One turning vector, and how many ticks it has turned:
The counts run from 0 to 132.
| -2.19 | -1.35 |  0.14 | -1.61 |  0.74 |  1.43 |  2.17 |  0.80 |  1.71 |  0.50 | -3.08 | -0.18 | -1.72 |  1.76 | -3.73 | -2.61 |  2.62 |  0.11 |  0.45 | -3.47 | -1.40 |  3.41 |  2.60 | -3.95 | -2.61 |  3.61 |  1.33 |  1.24 |  1.27 | -0.47 |  2.89 |  0.04 |  2.44 |  1.50 | -1.01 |  86
| -1.31 | -0.29 |  0.42 | -2.71 |  0.76 |  1.95 |  0.45 | -0.85 |  0.07 | -0.36 | -0.98 | -2.13 | -2.18 |  2.18 | -3.69 | -3.46 |  2.07 | -1.24 |  2.53 | -3.32 | -3.37 |  2.26 |  3.09 | -1.71 |  0.60 |  2.56 | -0.75 | -0.41 |  1.50 | -1.18 |  2.51 |  2.38 |  2.81 |  1.21 | -0.48 |  94
|  1.91 |  0.64 |  0.93 | -0.01 | -1.70 |  6.43 | -2.13 |  0.26 |  2.03 |  0.03 | -3.73 | -0.27 | -0.28 | -0.39 | -3.54 | -0.27 |  0.07 |  0.22 |  2.91 | -1.94 |  0.32 |  2.53 |  3.24 | -1.70 | -3.29 |  3.46 | -1.35 | -0.07 |  1.38 | -1.72 | -1.18 | -0.45 |  0.81 | -2.52 |  0.50 |  74
| -2.67 | -0.19 |  0.23 | -2.81 | -0.53 |  3.75 | -0.71 |  1.07 | -2.63 |  2.39 | -3.30 | -0.44 |  0.99 | -0.20 | -2.17 | -0.45 |  4.50 |  0.51 |  0.77 | -4.42 | -0.42 |  3.00 | -1.11 | -1.23 | -2.28 |  3.32 | -2.99 | -0.02 |  1.55 | -1.23 |  2.35 |  1.46 |  0.01 |  1.27 | -0.72 |  54
| -0.34 | -0.16 |  2.41 | -1.75 |  0.91 |  2.66 |  0.08 |  1.57 | -0.62 | -1.02 | -2.69 |  0.20 |  0.70 | -0.90 | -0.48 | -3.20 |  3.40 | -1.15 |  0.34 | -3.80 |  1.67 |  0.93 |  1.87 |  0.41 | -1.74 |  4.58 | -4.47 |  1.46 |  3.32 | -3.28 |  0.74 | -0.25 |  1.27 | -0.04 | -0.61 |  117
| -1.15 | -1.08 |  0.11 | -1.87 |  0.66 |  2.81 |  0.16 | -0.15 |  0.13 |  0.35 | -1.48 | -2.05 | -2.32 |  2.80 | -4.22 | -3.10 |  1.12 | -0.20 |  1.61 | -3.12 | -3.14 |  3.13 |  2.37 | -2.36 | -1.23 |  2.25 | -0.63 |  0.13 |  1.64 | -0.54 |  1.99 |  3.80 |  4.13 |  0.86 | -0.30 |  21
| -2.41 | -1.12 | -0.86 | -1.43 |  1.32 |  3.18 |  0.91 | -0.19 | -0.50 |  1.46 | -1.92 | -1.99 | -2.37 |  2.61 | -5.49 | -1.86 |  1.74 | -0.05 |  1.22 | -1.74 | -1.56 |  3.66 |  1.85 | -3.92 | -2.86 |  2.27 |  0.74 | -0.99 |  1.58 |  0.56 |  1.51 |  2.53 |  2.81 | -0.05 |  0.14 |  22
|  0.84 |  1.63 |  0.02 |  0.05 | -1.70 |  6.53 | -3.11 |  1.48 | -0.32 |  0.34 | -1.55 | -2.13 | -0.71 |  0.90 | -3.88 |  0.13 |  0.72 | -0.93 |  2.97 | -2.08 | -1.07 |  2.13 |  1.34 | -0.94 | -2.30 |  3.33 | -2.54 | -1.37 |  0.96 | -1.51 | -1.20 |  1.91 | -0.19 | -2.62 |  1.01 |  65
| -0.03 |  0.09 | -0.93 | -2.59 |  1.63 |  5.94 | -1.02 | -1.96 | -0.26 |  1.08 | -3.17 | -1.19 | -0.75 |  0.13 | -4.38 |  0.41 | -0.39 | -0.58 |  3.77 | -2.07 | -0.19 |  2.53 |  2.80 | -1.57 | -0.36 |  2.23 | -1.59 | -2.39 |  1.92 | -1.13 | -1.71 |  1.53 |  1.36 | -1.98 |  1.14 |  28
| -1.94 | -0.39 |  0.87 | -0.77 | -0.33 |  2.84 |  1.15 |  1.16 |  1.65 |  1.10 | -3.34 | -0.39 | -1.54 |  1.90 | -4.40 | -2.21 |  2.82 |  0.40 |  1.15 | -3.93 | -1.22 |  3.46 |  1.29 | -4.40 | -3.94 |  3.16 |  2.08 |  0.76 |  0.75 |  0.95 |  2.67 | -0.04 |  1.36 |  0.61 | -0.55 |  13
| -3.16 | -0.42 | -1.01 | -2.26 |  2.24 |  3.10 |  2.00 | -0.84 | -0.48 |  2.10 | -3.36 | -1.90 | -1.17 |  2.37 | -5.32 | -1.26 |  2.71 | -1.14 |  1.33 | -2.45 | -0.70 |  1.98 |  2.48 | -3.54 | -1.00 |  2.20 |  0.20 | -2.34 |  2.04 |  0.86 |  1.08 |  0.64 |  0.05 | -0.38 |  0.05 |  96
|  2.09 |  1.19 |  1.82 | -0.77 | -1.18 |  4.42 | -1.56 | -0.01 |  2.01 | -0.51 | -3.23 | -0.54 | -0.28 |  0.47 | -2.60 |  0.04 |  0.81 |  1.08 |  3.74 | -6.15 | -2.21 |  2.60 |  1.52 | -1.44 | -2.49 |  3.95 |  0.15 | -0.21 |  1.07 | -0.55 |  0.60 | -0.59 | -0.54 | -0.14 |  0.45 |  10
|  0.53 |  0.02 |  0.63 | -1.74 |  0.81 |  4.85 | -1.04 | -1.33 |  0.07 | -0.53 | -1.88 | -1.82 | -1.79 |  1.14 | -3.65 | -2.29 |  0.15 | -1.35 |  4.47 | -2.05 | -1.81 |  1.63 |  3.69 | -0.69 |  0.46 |  2.59 | -2.26 | -1.21 |  1.81 | -2.42 | -0.48 |  2.13 |  3.12 | -1.27 |  0.97 |  29
| -0.08 |  1.83 | -0.17 | -1.09 | -2.94 |  5.41 | -2.27 |  1.16 |  0.20 |  1.00 | -2.46 | -2.35 | -0.47 |  0.52 | -2.45 |  0.28 |  2.39 | -0.92 |  3.45 | -3.92 | -2.15 |  2.83 | -0.19 | -2.43 | -2.06 |  4.32 | -0.71 | -0.50 |  0.41 | -1.41 |  0.47 |  0.17 | -1.13 | -0.21 |  0.31 |  129
|  1.58 |  0.39 |  2.10 | -1.01 | -0.55 |  3.42 | -0.22 | -0.63 |  2.84 | -1.34 | -3.11 | -0.98 | -1.71 |  1.17 | -2.79 | -1.61 |  0.76 | -1.02 |  3.55 | -5.01 | -2.37 |  2.04 |  3.73 | -1.50 | -1.08 |  4.30 |  0.54 |  0.90 |  1.52 | -1.51 |  1.01 | -0.87 |  2.03 |  0.98 |  0.02 |  84
| -0.40 | -1.50 |  0.48 | -2.07 |  0.66 |  4.15 |  0.10 | -0.08 |  2.15 |  1.21 | -4.98 |  1.51 |  0.57 | -1.40 | -3.25 |  0.40 |  1.69 |  2.35 |  1.57 | -4.37 | -0.18 |  3.76 |  2.07 | -2.39 | -3.58 |  2.94 | -0.30 |  1.57 |  1.79 | -0.50 |  1.03 | -0.82 |  1.41 |  0.59 | -0.55 |  82
| -0.21 |  1.02 |  2.13 | -1.49 |  2.97 |  4.09 |  0.47 | -0.08 | -0.58 | -1.02 | -2.40 | -1.73 |  0.56 |  0.24 | -3.06 | -2.15 |  1.77 | -2.09 |  1.45 | -2.08 |  1.65 |  0.16 |  4.48 |  0.92 |  0.13 |  3.49 | -3.77 | -1.88 |  3.71 | -2.37 | -0.18 |  0.35 |  0.42 | -3.01 |  1.01 |  107
| -1.25 |  0.97 |  2.50 | -2.00 |  1.82 |  3.22 |  1.97 |  0.11 |  1.06 | -0.11 | -4.01 | -1.72 | -0.09 | -0.42 | -2.74 | -2.24 |  2.52 | -3.13 |  2.56 | -2.53 |  2.23 |  0.11 |  2.76 | -1.08 | -0.75 |  4.77 | -0.67 | -1.07 |  2.12 | -1.83 |  0.25 | -3.14 | -1.26 | -1.13 |  0.11 |  42
| -3.04 |  1.28 | -0.51 | -0.88 | -1.29 |  4.00 | -0.08 |  2.51 | -1.40 |  2.18 | -1.71 | -3.23 | -0.83 |  1.94 | -4.03 | -1.88 |  3.84 | -1.72 | -0.20 | -1.24 | -0.64 |  2.72 | -0.22 | -3.51 | -2.99 |  2.80 | -0.85 | -1.14 |  0.70 | -0.46 |  2.06 |  1.31 | -0.34 | -0.26 | -0.34 |  59
| -1.35 | -1.39 | -1.10 | -1.34 |  3.48 |  3.53 |  0.49 | -0.77 | -0.84 |  1.61 | -2.87 | -0.29 | -0.14 |  0.68 | -4.86 | -1.31 |  1.88 |  0.83 | -0.76 | -3.08 | -0.83 |  3.27 |  2.84 | -1.19 | -1.40 |  1.24 | -3.37 | -0.48 |  3.25 | -1.06 |  0.64 |  2.87 |  3.44 | -0.63 |  0.43 |  26
|  1.43 |  0.13 |  1.29 | -1.71 | -0.79 |  4.69 | -0.80 | -0.29 |  2.62 | -0.06 | -4.23 |  0.46 | -0.53 | -0.15 | -3.19 |  0.95 |  0.66 |  0.86 |  4.08 | -4.65 | -0.88 |  3.03 |  2.15 | -2.10 | -2.29 |  3.64 |  0.76 |  0.33 |  1.57 | -0.69 | -0.01 | -1.19 |  0.93 |  0.01 | -0.15 |  83
| -0.33 |  1.08 |  0.85 | -1.00 | -1.99 |  3.73 | -2.03 |  1.40 | -1.65 | -0.30 | -0.46 | -3.43 | -1.00 |  1.90 | -1.63 | -3.20 |  2.69 | -2.20 |  2.88 | -4.36 | -3.02 |  1.96 |  0.87 | -0.91 | -0.85 |  3.73 | -2.55 |  0.01 |  0.30 | -1.90 |  1.76 |  2.92 |  0.75 | -0.08 | -0.42 |  57
| -3.95 |  0.52 |  1.11 | -2.99 |  0.05 |  2.88 |  1.74 |  1.58 | -0.75 |  1.39 | -3.29 | -1.74 | -0.88 |  0.74 | -2.97 | -2.39 |  4.39 | -1.76 |  1.47 | -2.57 |  0.85 |  1.72 | -0.04 | -3.18 | -2.73 |  4.45 | -0.41 | -0.43 |  0.33 | -0.50 |  2.41 | -1.59 | -1.06 |  0.84 | -1.20 |  50
|  2.29 |  0.95 |  2.33 |  0.52 | -1.30 |  4.47 | -1.50 |  1.61 |  2.63 | -1.39 | -2.00 | -0.66 |  0.04 |  0.50 | -3.25 | -2.53 | -0.45 | -0.79 |  3.09 | -2.49 | -0.92 |  1.93 |  4.16 | -0.64 | -2.52 |  4.35 | -0.87 |  1.36 |  1.34 | -2.42 | -0.43 |  0.32 |  2.58 | -1.30 |  0.28 |  75
| -0.84 |  2.22 |  2.15 | -0.76 |  0.33 |  2.03 |  0.15 |  1.72 | -0.85 |  0.12 | -2.33 | -2.56 | -0.62 |  1.46 | -1.29 | -1.89 |  4.63 | -2.30 |  0.37 | -5.58 | -0.99 |  0.92 |  1.56 |  0.14 |  0.34 |  4.32 | -2.89 | -0.67 |  3.11 | -1.53 |  1.97 | -0.31 | -1.82 | -0.22 |  0.67 |  52
| -1.56 |  0.57 |  1.02 | -1.75 |  0.55 |  2.22 | -0.13 |  1.46 | -2.33 |  0.88 | -2.00 | -1.24 |  0.23 |  0.90 | -0.65 | -2.16 |  4.57 | -0.83 | -0.64 | -5.57 | -1.20 |  2.34 |  0.73 | -0.19 | -0.96 |  3.39 | -4.16 |  0.36 |  2.64 | -2.47 |  2.84 |  1.30 |  0.42 |  0.90 | -0.37 |  53
| -0.49 | -0.21 | -0.05 |  1.04 | -1.83 |  4.17 | -1.07 |  2.77 | -0.22 |  0.56 | -0.91 | -1.59 | -0.64 |  1.23 | -4.20 | -4.39 |  1.62 | -0.95 |  0.12 | -0.53 | -0.87 |  3.02 |  2.71 | -1.94 | -3.25 |  2.94 | -2.52 |  0.40 |  1.18 | -2.13 |  1.42 |  2.95 |  3.51 | -1.94 | -0.72 |  67
|  1.71 |  1.65 |  2.78 |  2.00 | -0.18 |  2.65 |  0.10 |  1.91 |  2.40 | -0.84 | -2.72 | -0.57 | -0.05 |  0.69 | -2.51 | -1.59 |  2.81 | -0.95 |  0.22 | -4.83 | -0.31 |  1.52 |  4.35 | -0.60 | -1.98 |  4.15 | -0.74 |  1.36 |  3.14 | -2.02 |  1.85 | -1.87 | -0.10 | -1.20 |  0.22 |  6
|  0.16 | -1.00 |  0.24 |  0.74 |  0.45 |  4.49 | -0.76 |  2.07 |  0.03 |  1.12 | -3.20 |  0.89 |  1.51 | -0.71 | -3.89 | -1.43 |  1.93 |  1.38 | -0.87 | -2.29 |  1.02 |  3.20 |  3.31 | -0.48 | -4.17 |  2.22 | -3.60 |  1.27 |  2.72 | -2.02 |  0.83 |  1.60 |  2.58 | -1.91 | -0.43 |  72
| -1.73 | -0.06 |  2.03 | -1.37 | -1.31 |  1.79 |  0.50 |  2.52 |  0.27 | -0.51 | -1.71 | -1.12 | -1.12 |  0.77 | -1.60 | -4.49 |  3.43 | -2.26 |  1.24 | -3.14 | -0.66 |  1.76 |  0.76 | -1.81 | -2.91 |  5.18 | -1.40 |  2.44 |  0.71 | -2.79 |  2.15 | -0.21 |  1.96 |  1.33 | -1.45 |  122
| -2.60 |  0.66 |  0.12 | -1.26 | -1.12 |  3.26 | -0.39 |  2.53 | -2.04 |  1.31 | -0.54 | -2.87 | -1.22 |  2.00 | -2.88 | -3.54 |  4.19 | -1.44 |  0.73 | -1.67 | -1.87 |  3.10 |  0.26 | -2.45 | -2.69 |  3.37 | -1.78 |  0.26 |  0.34 | -1.63 |  2.68 |  3.03 |  2.10 |  0.46 | -0.85 |  58
| -0.84 |  0.04 |  1.28 |  0.63 | -2.10 |  3.92 |  0.46 |  2.10 |  1.77 |  0.38 | -2.93 | -0.45 |  0.76 |  0.14 | -4.48 | -2.43 |  1.97 | -0.39 |  0.85 | -1.13 |  0.94 |  2.30 |  2.47 | -3.26 | -5.00 |  4.45 |  0.66 |  0.97 |  0.32 | -0.76 |  1.83 | -1.62 |  0.66 | -0.52 | -1.17 |  4
